Read these off the table that follows. Counting starts at 1.
1) The entry in the top-left corner?
2) The entry just right of 3.134?
3) The entry in row 3 and column 1?
4) The entry directly above 3.134?
5) The entry directly above 2.169?
6) The entry directly above -2.904?
7) The entry at row 3, column 2?
8) The entry in row 1 and column 3?
2.501 -1.732 1.619 3.352
-0.382 3.134 1.525 -1.328
1.228 -0.836 3.543 0.337
2.113 -0.379 0.616 5.349
-2.038 2.169 -2.904 1.068
1) 2.501
2) 1.525
3) 1.228
4) -1.732
5) -0.379
6) 0.616
7) -0.836
8) 1.619

Read these off the matrix that follows. Indices start at 1.
1) Give the entry directly above 0.533.
2) Give the entry directly below -1.330.
3) Give the entry in row 1 and column 3.
4) Give the entry directly above 0.948.
5) Give the entry directly below the largest entry.
6) Give the entry just right of the largest entry.
7) Give the entry at row 2, column 1.
8) Give the entry directly below 1.489.
[[-3.202  4.964 -2.336  2.669  0.652]
 [-1.888  3.825 -3.102  0.948 -0.614]
 [ 2.191  0.533  1.692 -0.470  1.739]
 [ 2.507  1.474  0.024  0.049  1.489]
 [-2.962 -0.248 -1.659 -0.996 -1.330]
 [-2.711  6.032 -0.594  2.135  0.999]
 [-1.856  5.269 -2.918  1.714 -0.170]]
1) 3.825
2) 0.999
3) -2.336
4) 2.669
5) 5.269
6) -0.594
7) -1.888
8) -1.330

[[6017 9474 7072 5584 4888]
 [6405 2903 6662 5102 6967]
 [9312 6038 5809 3147 4636]
 [5696 7223 6610 7647 1940]
 [4616 3386 4174 7477 3233]
 [9750 4980 4835 6759 7048]
 [3404 8127 7461 7784 3437]]
Counting starts at 1.
The entry at row 1, column 1: 6017
Which number is the entry in the top-right corner?
A: 4888
Which number is the entry at row 2, column 2?
A: 2903
The entry just right of 6759 -> 7048
Which number is the entry in row 1 and column 2?
A: 9474
Which number is the entry just right of 3147?
A: 4636
The bottom-right entry -> 3437
Which number is the entry directly above 6662?
A: 7072
The entry at row 2, column 1 -> 6405
The entry directly above 5102: 5584
Which number is the entry directly above the centre entry?
A: 5809
The entry directly above 7784: 6759
The entry in the bottom-left corner -> 3404
The entry directly above 4835 -> 4174
The entry in row 3 and column 1 is 9312
Which number is the entry in row 2 and column 3?
A: 6662
The entry directly above 7647 is 3147
The entry at row 3, column 2: 6038
Which number is the entry just right of 5102?
A: 6967

W =
[[-0.268, -4.278, -2.387, 2.330, 1.092, -2.305, -2.326, 0.100],
 [-1.544, 2.114, 4.185, -3.865, 3.017, 2.278, -1.009, 1.117],
 [-1.208, 0.699, -1.731, -1.285, 3.987, -0.291, 6.123, 0.218],
 [1.750, -3.077, -0.693, 2.566, 0.936, -1.515, 6.770, 6.330]]
The entry directly above -3.077 -> 0.699
What is the entry directly above 4.185?
A: -2.387
What is the 2nd entry on the diagonal from the top-right corner?
A: -1.009
What is the entry in the top-left corner?
A: -0.268
The entry directly below -0.268 is -1.544
What is the third entry on the main diagonal?
A: -1.731
The bottom-right entry is 6.330
What is the entry just left of -0.693?
A: -3.077
What is the entry directly above 6.770?
A: 6.123
What is the second-last entry, reading row by row?
A: 6.770
The entry just right of 1.092 -> -2.305
The largest entry in the first row -> 2.330
What is the bottom-left entry?
A: 1.750
The entry just right of 3.987 is -0.291
What is the entry in the top-right corner?
A: 0.100
What is the third-last entry, reading row by row?
A: -1.515
The entry directly above -1.285 is -3.865
The smallest entry in the first row: -4.278
The entry directly below -1.285 is 2.566
What is the fourth-last entry, reading row by row?
A: 0.936
The entry directly above -0.291 -> 2.278
The entry directly below 0.100 -> 1.117
What is the entry directly below the smallest entry?
A: 2.114
What is the entry directly below -1.731?
A: -0.693
